Each row is where one point has got to under a steady rotation. How many ticks took it there?
The counts run from 0 to 217.
[154 151 130 123  94 161 135 140  91 123 119 112 153 152 182 120 111 138
 117 137 113 106 157  74 125 136 142  49 121 156 138 106 125 141 166 128
 129 104  57 165 145 147 145  89 119 130 122 123]
151
[152 142 117 142  75 141 122 123 116 146  88 133 155 185 156 145 143 197
 118 113  81  95 154 113 134 144 151  69 161 125 130 122 142 136 134 176
 142 129  98 158 135 124 151 136 106 117 121 109]
157
[125 116 125 136  74 148 130 123  99 123 131 147 133 196 165 171 139 173
  96 152  75 103 149 117 111 143 140  86 175 131 111 108 137 140 142 157
 159 137 145 153 106 143 156 154 106 123 147 103]
140
[166 149 127 151  81 139 112  72 152 125 107 105 126 128 135 179 127 168
 155 115  96  88 135 113 144 175 103  87 153 102 117 155 164 127 147 126
 175 129 106 124 142 124 137  75 142 112 112 115]
23
[ 93 138 135 132 134 141 128 114 107 106 127 164 105 164 163 187  78 101
 129 133 103  68 151  83 153 116  92 118 158 108 109 186 141 100 138 126
 135 117 118 130 140 134 105 104 110  83 127 114]
58
[125 155 148 144 105 126 155 131  88 116 130 151 148 196 182 152 112 153
 118 133  68  77 137  92 120 141 141 120 131 129 119 130 110 156 147 112
 182 151 120 144  90 141 147 118 101 107 159 132]
125
[136 103 129 154  84 152 131 108 146 134 137 135 114 160 107 149 175 141
 137 108  84  65 153  62 124 147  92  82 152 113 145 163 133 116 134 140
 139 115  89 141 136 163 104 106 127 135  94 130]
18
[128 143 132 134 120 128 115 109 126 119 122 131 124 122 166 153  72 102
 171 148 140  87 168  95 148 150  82  78 122 131 131 134 131 130 162 166
  98  71  92 146 159 135 120  81 123 117  97 119]
64
[ 76 138 135 137  89 142 128 122 121 127 150 153 115 125 156 158 117 137
 114 170  84  94 143 101 155 148  99  99 177 110 118 152 157 103 161 203
 159 114 153 156 103 139 114 131  96 102 132 137]
52
[136 155 153 167 112  97 150 106 120 126  98 158 152 193 186 149 116 153
 163 116  81  54 137 108 124 164 124 126 125 117 124 123 110 168 116 126
 152 132 107 124 110 130 148 105 107 107 128 112]
109
[122 116 147 149 111 116 156 121 112 133 115 170 136 226 163 152 131 134
 160 122  74  41 151  89 116 142 108 127 139 122 129 142 109 150 126 117
 132 128 121 123 109 144 130 114 104 116 123 116]
107
[145 178 126 150 105 122 119  86 121 145  69 110 128 136 200 154 123 151
 120 117  91 109 115  98 136 177 141  91 154 120 128 124 167 100  86 147
 135 105  97 153 124 146 147 132 135 101 107 108]
181
[142 148 118 103  97 194 130 135  81 120 140  94 134 135 188 123 111 111
 114 143 104 121 136  82 129 153 137  64 147 139 128 121 175 104 152 109
 120 101  84 171 135 147 135 107 144 134 124 145]
168
[128 155 130 128  90 166 138 146 106 162 108 133 151 175 162 114 147 164
 120 107  74  81 142  72 145 132 160  90 145 122 144 150 140 104 133 156
 147 118  76 168 118 134 128 123 105 116 110 144]
173
[130 108 124 103  73 160 140 122  93 115 174 122 142 181 175 147 122 122
 149 161  93  90 136 118 101 172 111  96 134 137 101  96 146 153 188 118
 140 116 142 148 100 139 155 110 123 148 140 160]
120
[126 169 142 177 118 101 121  79 140 122  98 128 117  94 178 156  97 138
 132 152 101  99 139  95 152 168  90  80 141 124 130 134 147 123 131 184
 152 101 110 135 137 147 139 102 122  88 110 107]
45
[117 138 134 126 103 169 146 152  96 153 115 141 140 179 161 112 151 150
 103 120  73  87 139  59 135 132 149  85 147 126 149 152 152  91 122 150
 130 113  75 170 120 153 125 136 107 122 115 146]
172
[118 133 146 138 100 133 157 138  82 120 143 170 141 212 175 158 130 139
 113 145  64  74 140  91 117 135 136 117 143 125 114 122 116 146 143 120
 176 149 133 136  85 147 141 126 102 106 151 130]
124
[114 159 134 117 102 129 119 127 117 122 135 147 102 145 159 209 111 127
 117 126  74  80 130  87 129 138 143 143 148 111 100 147 154  79 104 128
 187 130 136 171  90 150 111 134 121  96 124 121]
212
[107 137 136 138  86 123 129 132 140 143 122 150 143 136 158 154  99 158
 159 152  97  79 168 131 156 169 108 105 156 116 122 133 143 144 151 226
 135  89 134 162 115 119 118 132  96 113 111 129]
69
[118 104 139 129 106 129 154 126 103 130 137 163 138 228 159 148 129 118
 167 121  87  35 151  92 112 150 101 128 135 125 124 142 114 149 137 106
 120 123 114 125 116 136 122 107 108 120 128 133]
106
[124 116 143 116  92 156 154 140  98 131 156 144 158 201 162 135 111 118
 179 132  98  53 148 102 122 158 106 118 122 130 117 131 124 155 172 102
 130 112 106 137 111 123 123  86 111 143 124 162]
104
[125 158 119  84  82 167 126 140  89 156 127 107 140 153 161 147 119 150
 147 125  79  90 116  87 145 152 148 111 130 118 113 155 164  80 150 130
 173 122 116 175 105 119 129 103 124 122 116 179]
191
[102 127 137 150  95 114 127 128 143 142 121 157 127 144 157 152 109 140
 143 151 110  76 165 116 151 157  94  97 160 117 132 125 140 133 143 224
 112  76 127 158 121 129 116 136  92 112 101 117]
68
[123 136 153 162 112 100 156 118 117 135 107 170 144 208 176 150 126 145
 155 116  74  44 145  99 125 152 117 137 131 116 123 128 107 160 116 129
 141 136 113 123 107 140 134 116 105 109 134 116]
108
[ 95 161 134 119  92 158 124 133 110 123 151 144 136 124 158 164  92 149
 146 165  86  94 148 112 168 143 110 104 150 108 112 171 157 118 179 176
 181 123 140 151 117 115 124  95 102 100 142 154]
54
[109 181 153 160 139 110 132 121 121 115 104 157 125 116 181 151  67 122
 135 138 109  74 156  82 163 136 116 111 125 120 127 156 126 127 135 165
 150 104  93 150 138 136 116  88 107  82 120 112]
61
[146 152 123 122  76 154 124 127  92 112 129 129 148 176 182 164 108 175
 111 147  82 114 141 128 134 147 151  89 154 128  98 118 147 146 155 131
 183 150 123 152 118 121 165 123 115 107 159 114]
142
[ 97 123 152 145 127 137 154 157 114 129 140 157 131 157 173 129 105  86
 148 147 111  52 168  76 140 154 103 117 141 118 141 127 120 137 125 157
  93  79  94 156 116 154  90 129  97 128 105 125]
83
[ 95 139 128 117 120 159 120 119 101 112 141 152 107 161 152 187  81 107
 139 138 101  79 151  90 159 124  94 110 154 107 105 188 148  97 160 121
 142 117 127 130 147 120 109  86 116  90 133 130]
57
[101 118 127 133  94 177 131 112 115 115 171 119 106 129 136 145 142 103
 120 156  93  92 132  67 127 151  78  75 157 118 126 165 159  94 175 127
 146 103 117 150 120 153 108  90 129 132 116 151]
33
[164 147 118 129  76 150 122 119 114 138  89 123 160 179 163 155 132 203
 126 114  86 108 147 126 137 150 148  71 159 119 126 121 151 142 141 162
 151 128 101 155 146 110 160 121 115 115 135 109]
158
[137 108 118 143  87 147 131 132 107 143 109 142 130 198 149 139 155 159
 104 123  91  86 165  85 111 128 130  52 168 139 152 126 130 127 129 165
 105 109  89 159 143 154 139 138 102 126 114 107]
155
[109 105 133 125  92 140 152 136  85 122 156 163 131 215 171 158 134 132
 111 148  67  71 137  88 104 141 116 116 150 131 114 129 123 142 147 116
 156 144 143 144  90 150 140 135 103 119 155 132]
123
[121 134 133 164 128 109 112  72 138 114 100 148  98 151 150 180 118 117
 137 124  96  71 149  78 138 134  74  87 159 114 128 175 137 104 128 135
 130 115 106 119 161 143 124  89 119  90 105 104]
42
[151 142 140 166  98  99 141 109 120 127 111 132 138 157 192 134 126 148
 115 140  95  96 152  92 105 155 130  73 125 159 137  80 103 165 143 158
 134 110  89 154 122 164 161 118 111 121 118  98]
133
